Each path below is one point turned by a fixed rotation once a step. After each direction that follows a path, write how fast that rotation turns it, in degrees each step (0 if it stays still).
Each turn is a multiple of 5 degrees from 10 to 175, or 0.
Rotation 1:
[-13 -35  21 -15  18 -45  15  24 -30 -28  -8  -1  -7  -1]
[-19 -24  21 -11  12 -34   1  21 -26 -56  10  12 -24   9]
[-28  -5  -2 -16  24  -9  13  22 -35 -46  22  11 -28  17]
[-23 -16   0 -25  20 -17  29   8 -51 -27  19   4  -8  12]
[-20  -9   0 -18  -4 -36  23  11 -54 -37   3   8  19   8]
[-21   6   3  -6   1 -21   9  -1 -37 -69   2   0  13   2]
[-27  10  -3  -3  22  -5  27  -2 -36 -60   0 -18   3   6]
[-20  -4   8  -6  33 -11  43  -7 -48 -27 -14 -25   9  -5]
[-13 -23  23  -1  21 -34  23   5 -31 -32 -15 -15  16  -7]
[-23 -22  25   5  23 -31   9  11 -15 -55  -9  -8 -10  -2]
[-24 -15  16  -5  38 -12  19  13 -20 -46   6  -6 -30   8]
[-21 -23   9 -21  36 -24  33  21 -40 -21   6  -1 -22   8]
[-18 -24  12 -25   8 -37  13  22 -43 -33   6  13  -3   5]
[-25  -7   3 -13   2 -30   0  16 -34 -57  13  13  -9   7]
[-29   8  -9 -17  18  -4  20   2 -40 -51  21   0 -13  12]
Speeds:
[  2 -13  18  12  17  -2   3   1  14   3 -16 -15  -6  -5] -> 35
[ -1   8   6   9  -9  -3 -21   1  15 -27   1   3  -5   1] -> 90
Rotation 2:
[-28   2  30  12 -53  18 -19   6 -12 -13  -7  -8  47  10]
[ -6  13  33  11 -15  -7  -6 -19 -11  -4   4 -43  51 -26]
[ 27   8   6  -4  -9 -25  -9   2  -3 -32   0 -35  55  17]
[-15 -15  10   3 -33  -7 -52  18  -5 -36   3  -7  42  -6]
[-18  -6  25 -23  -1 -11 -39 -30 -34  -1  15 -17  40 -12]
[ -6   8   5 -26 -15  -5  -4  -1 -38  -4   0 -28  58  39]
[-13   4  12  17 -50  11 -15  24 -11 -10   9 -10  56   4]
[ -4   6  50   8 -24  -2  -6 -33   3 -16   7 -27  47 -18]
[  9   0  10 -15  -9 -23 -11  -3  -6 -27 -20 -49  45  11]
[  0  -1 -10   3 -22 -18 -43  28 -12 -33   6 -19  48  -7]
[-12  -6  31 -17 -18  -6 -43 -26 -20 -17  29  -1  37  -1]
[-27   5  14 -30 -26   4  -9 -11 -32   0  -9 -38  47  24]
[  0  11   4  12 -38  -6   1  26 -17   4  17 -27  65   0]
[ 15  11  44  13 -36  -2 -15 -25   4 -25  18  -6  48  -2]
[-11  -2  27  -7 -21 -15 -22 -13   0 -26 -30 -45  34   1]
Speeds:
[  2   2   0   9   6  -4  -2  -1  -5  11  20   3   6 -31] -> 125
[-12  -8 -12 -19   7  -2 -18  -2 -18   3  10  11  -4   7] -> 60
Rotation 3:
[  4  33   8   5  28  -6  -3  38  12  46   8 -33  26  -7]
[ -4  40  21  -3 -18 -23 -25  37  15  38  15 -32  15  -7]
[-10  63  19  -8 -33 -12  10  25 -24  14   6 -26  11   6]
[-11  55  14  -2  23  10  27  18 -26  20   8 -32  25   3]
[ -4  26  11   0  37   6  -4  34   0  40  18 -32  30  -2]
[ -1  39  10  -8 -12  -6 -24  46  14  38  16 -32  14   6]
[  0  68  17  -8 -29 -20   6  24 -13  27  -5 -28   3   5]
[-11  60  18 -11   8  -7  27  16 -26  23   3 -27  26 -12]
[-17  33  18  -4  31   4   0  35  -4  33  33 -29  33  -6]
[  2  32  14   0  -6   5 -14  51  10  40  18 -38  16  25]
[ 14  65  10   1 -17 -17   6  26  -5  31 -17 -38   0   8]
[-15  61  19 -13  11 -22  15  16 -18  27  -6 -26  20 -26]
[-29  32  23 -10  14  -2   4  33 -10  20  34 -24  33  -9]
[ -3  37  12  -3   2  13  -3  45   0  37  30 -35  21  33]
[ 13  54   5   7   3  -9   7  32  -3  43 -17 -38   7  15]
Speeds:
[ -4  -5   6  -4 -26   4 -13  13   2  -5  14   1  -6  17] -> 95
[  2  -5  14 -12  -6  18   8  -3  18  -5 -18  10  10   1] -> 0
[ -1  12   7  -4 -19 -21  -7  -7   2  -3 -13   3  -8 -18] -> 80
Rotation 4:
[ -3 -12   4 -19  -3 -15 -30  29 -63  -7   7  11  -9  28]
[ -8  -3   1  20 -28 -25  17 -25 -38   7  27   4  26  30]
[ 35 -26  -1   4  26 -37  -5   7 -33 -10  10 -18  -8  26]
[ 16  -4  -3   6 -45 -16 -35   5 -43  25  -3  11  -7  17]
[-18 -13  -4  17  14 -10  -2  21 -60   1  25 -16   9  27]
[ 28 -19   8 -16  -6 -41  10 -32 -41   1   3  16  13  34]
[ 14 -24 -12  41  -7 -35 -30   6 -32   3  13 -21 -12   2]
[  5  -1  -1 -26 -17  -2 -12  20 -54  10  -5  -5  -5  41]
[  2 -22  -2  39   1 -15  16 -15 -42  19  27  15  19  23]
[ 28 -18   0 -13  10 -46 -26  -4 -38 -20  -1   4 -11  16]
[ -1   1  -7  23 -50 -19 -18  -8 -35  16   2 -13   1  26]
[  9 -22  -1   2  24  -4   9  27 -55  12   7 -18   5  44]
[ 24 -24   5   3 -19 -34  -7 -21 -48   7   8  38   9  17]
[ -5 -11 -11  22  -7 -38 -32  11 -35 -16  16 -23  -9  10]
[ 17   8   2 -16 -30 -18   5 -11 -42  19  -5 -11   8  51]
Speeds:
[ -8   2   0  -4   3 -25   3 -18   7 -22  10  -1   4  -3] -> 95
[-11 -18   1 -16  -1   8   3   0  25   8   4  -5   0 -13] -> 0
[ -8  -7  -4  18  24   0  -3  15  -2  -6   9 -16  -4  -6] -> 160
Rotation 5:
[ 32 -14 -25  17 -20 -15  25  17  28   2  17  -3 -39  26]
[ 25 -13  -2  39  11   2  12  19  18  -5  36  15 -19  42]
[-12  -7  11  59  16  -1 -13 -15  28  -4  35  15  -3  17]
[ -9   2   3  48 -18 -33 -36  -6  44 -12  14   8 -17 -12]
[ 17   7 -12  30 -17 -34 -27  25  29 -20 -22   4 -42   5]
[ 11  -3 -25  34  16  -4  -2  17  13  -2 -23  31 -32  35]
[-21 -13 -28  43  31   4   1   3  13  20  11  28 -40  11]
[-35 -23 -14  39  -3   4   3  11  30   5  32   7 -42 -28]
[-11 -19   5  26 -31   1  16  26  31 -40   9   8 -38  -2]
[ -3 -15   0  26   3  24   3  13  17 -55 -10   6 -35  33]
[-18   5 -21  40  23  23 -22 -20  15 -23   4 -12 -27  34]
[-24  19 -45  31 -17  16 -32  -5  31   0  17 -17 -29   6]
[ -2   3 -32   7 -38  11  -2  22  47   5  12  10 -30   7]
[ 26 -19 -23   8 -12  17  26   8  47  -9   4  29 -25  37]
[ 23 -22  -9  43  18   1  24 -31  23  -7  32   0 -24  35]
Speeds:
[  1   5 -27 -10   1  -1  -2   3   3  23 -13  10  -6   1] -> 55
[ -9   9  -3  10  11  10 -11  10 -15  14  21  -6   4   6] -> 80
Rotation 6:
[-31 -11  44   2  29  -9  33  27 -25  12   8  10   5  26]
[-24 -18  -7  21 -16 -20  37  45  -4  -6   1  26   5  40]
[-25   7  44  -6  -4 -14  42  16 -23  -7  22   2  -8  40]
[-16   8 -12  18   4  -9  35  39  -1 -20  12   5 -12  57]
[ -3   5  28 -19 -19  -9  52   3 -20  -8  15 -17 -13  47]
[ -9   7  -7  18  32  -1  45  27  -3 -10  -2 -16 -26  54]
[  8 -30   9  -8 -17  -8  60   4 -14  -2 -20 -22 -17  43]
[-20 -16  22  21  42   5  37  20 -17   6  -6 -24 -29  28]
[ -9 -44   5  22 -19 -15  46  19 -14   1 -24  -1 -17  31]
[-27 -19  56  26  14  -4  24  15 -21   7   4  -5 -34  20]
[-19 -22   5  40 -32 -18  28  29  -4  -8  -8  10 -27  37]
[-20   6  53  16 -21 -18  22   1 -23 -10  14   3 -37  34]
[-11  11  -3  47 -10 -15  20  16   3 -18  -3  -4 -38  52]
[  2   8  38   4 -26 -19  27 -26 -12  -7  -7 -20 -35  42]
[ -3  13   2  35  25 -15  17   2   8  -7 -22 -26 -43  52]
Speeds:
[ 15  15 -12 -13   7   3   7 -13   6  -6  -2 -21  -4  13] -> 40
[  2  -6  -5  -9   0  15  22  21 -11   1  18  -3  -2   0] -> 10
Rotation 7:
[-22   3  -9 -19  21  -3 -14 -49   6 -29 -37  14   1  17]
[ -2   7   8  -3  -2 -26  -3 -44   4  30 -33  14  27  17]
[-15   7 -15 -16  54 -14  -6 -37   0   7 -25  19   4   3]
[ -6  -2  -1 -17  -6 -13  -1 -56  24 -12 -36  21  17  -9]
[-32  17  -1 -15  20 -18 -17 -38 -19  15 -20   6  14  27]
[ 14 -15   2  -6  37 -26  -3 -34  11   6 -44  25   2   8]
[-24  21 -11 -31  14 -15   5 -44   9   8 -11  24  27 -16]
[-21   3   4  -5  10  -4 -14 -40  -1 -18 -40   4   2  22]
[ -1   0   4  -1  14 -31   6 -41   7  36 -25  17  25  10]
[-21   8 -19 -25  47 -11 -11 -33   2 -10 -23  20  -2  -3]
[ -5   2  10 -11 -15 -15  -2 -52  14 -11 -36  16  17   5]
[-19  15   1  -9  33 -20 -13 -36 -14  28 -26  12  17  25]
[  7 -17  -7 -14  31 -22   1 -35  17  -5 -40  24   2 -10]
[-34  21  -6 -29  -2 -14  -3 -52   4   7 -12  15  23  -3]
[-13  -5   4  -2  26 -12 -15 -39  -6  -6 -46  10   2  32]
Speeds:
[ -4 -12   4   0   4  -2 -11 -24 -19   2   3  19   3  -4] -> 0
[ 14  -8  -9  -3  25  -8   6  10   6  11   4  11  -2 -17] -> 110
Rotation 8:
[ 25  13  -2  -6  -6 -25  37 -42  21  -6  19 -26   1  -8]
[  9 -21  25 -20  18   0  16 -17  54 -27   7   6  -8   0]
[ 19  19 -11 -20 -12 -24  38   2  14 -19   4  37 -29  -7]
[-34  -1 -22   0   5   3  29 -19  41  -7  28  11 -18 -26]
[-13   6  10 -11  13 -16  10 -51   5 -17   7  20 -41  16]
[ 16 -12  -2  -9 -35  -9  16 -33  18 -33   6  -6  -9 -33]
[ -9 -21  18   7 -25  -8   3  -5  54 -16  -3  30 -20  16]
[ 14  16  -3  24 -14  -3  10 -10   6  -9   4  40 -46 -24]
[-43  14  15  25 -19  -6  13 -32  17  -6  21  11   0 -18]
[ 23   4  27  28  -4 -19   0 -46  17   1   7  -5 -30  21]
[ 25   3  45   9 -16   2   7  -9  26 -24   9   7   6 -33]
[  8  16  12  25 -22 -20  31   6  48  11   7  29  -2  14]
[ 12  20   7  30  34   9  22 -14  21   4  23  19 -25 -30]
[-17  32  32   0   4 -23  39 -39  14 -10  14  -6  11  -2]
[ 35  -8  -1   2   9 -11  28 -33  40  -3  12 -27 -16   4]
Speeds:
[12 13 22 23  6  1  1  7  1 12  3 -5 12  1] -> 25
[ 17  -6 -16   8   3  11  -1   1   1   0   6 -13  -4 -27] -> 155
[  9  10  16 -11   7   3  -3   1 -22 -13  -5  13  -8 -13] -> 135
[  0 -26   5   8   5 -20  11   3 -11  -1  14   7   3  -4] -> 0
Rotation 9:
[-17  -4  -3  21  15  21   1   7  24 -16 -26  13 -45 -54]
[  6 -27  16  -3  43  -7  -1 -11   2 -66   8  13  -4  27]
[-11  45 -17  -8   7 -26  28  -2  -9 -42 -15  -9   5 -45]
[ 23 -12 -40  -6  28  20 -11  17  31 -35  -8  29  40   5]
[  1  66 -35   2   1   5 -11   6  -5 -26  20  18 -32  19]
[ 11   5  10 -25  47  32  18  49   5   6 -14  23 -17 -14]
[ 10   3   4  35  20 -31 -13  38  29 -31  24  -8 -42   4]
[ 17  20  19 -34  24 -16  37 -23  38 -21 -30   0 -21  -1]
[  8  11  15  19   3 -24   0  17  16 -37  20  50  29 -30]
[ -9  19 -35  -7  21  27 -10 -44  35 -16  -2  20 -23 -37]
[ -6  -1   6  -2  13  26   1  26 -30 -56  -4  42 -14  17]
[-23  29 -27  -7  61 -11   2  20  -6 -19  13 -35 -18 -33]
[ 37 -10 -23 -11   2   6  16  37  31 -48 -40  -9   2  16]
[  5  55 -11 -18  26 -49   6   9  19  -7  24  29   4  21]
[ 36  31   4 -13  -7  38  11  36  37  -2  -5  27  -8 -40]
Speeds:
[ -2 -18   7   6   8  -9  -8  14  -3  -5   5  19  14  17] -> 155
[-17  11  -6  17 -15 -16  -2  10  -4  -1 -13   7 -10  -3] -> 170
Rotation 10:
[-10 -50 -27 -19 -36   9  14 -16  -6 -25  -6  10 -38 -14]
[ -7 -27  34  -6 -35 -10  34  14   1   4  13  36 -27 -26]
[ 25  -8 -11  15 -42  45  21   3  -5 -27  17  19  -9 -30]
[ -1 -59  -4  11  -6  19 -20   6  18 -11  28  20 -40 -22]
[-27 -16  16 -30 -18  34  17  -6 -27 -24  -9  28 -49  -9]
[  2 -15  32  23 -56  17  -1 -32   2  -6  14  23 -14 -20]
[ -7 -50   2  14   2  41  11  -7 -22 -10  20  -7  -1 -50]
[ -7 -16  33   8   7  31 -16  11 -20  -9  41  35 -43   3]
[ -4 -18   8 -12 -29  36 -18 -46 -23 -46   3   1 -18   8]
[-25 -52  37  10 -17 -13  11 -37 -25  10  30  15 -11 -20]
[  5  -5  24   0   2  30  30  -1 -40 -33  42   8   4 -24]
[ 11 -26  -9  18 -13  12 -25 -27  -8 -26  52  18 -20  18]
[-27 -45  -1 -37   1  -8  15 -27 -21 -42  14   1 -22 -10]
[  2   4  29   1 -37 -17  41 -21 -25  -8  41  32 -20   5]
[ 24 -27 -21   7 -22  10  18  -6  -7 -51  48  -3  10 -25]
Speeds:
[  4  -4  16  12  -2 -18 -12   2  15  14  13  11  -7   8] -> 175
[  1 -15   6  22   1  -4  10   0  -7 -23 -10  12  -7   0] -> 0
[ -1 -24 -17   7  -2  -4 -12 -14  10   2  -2 -13   7  -8] -> 125
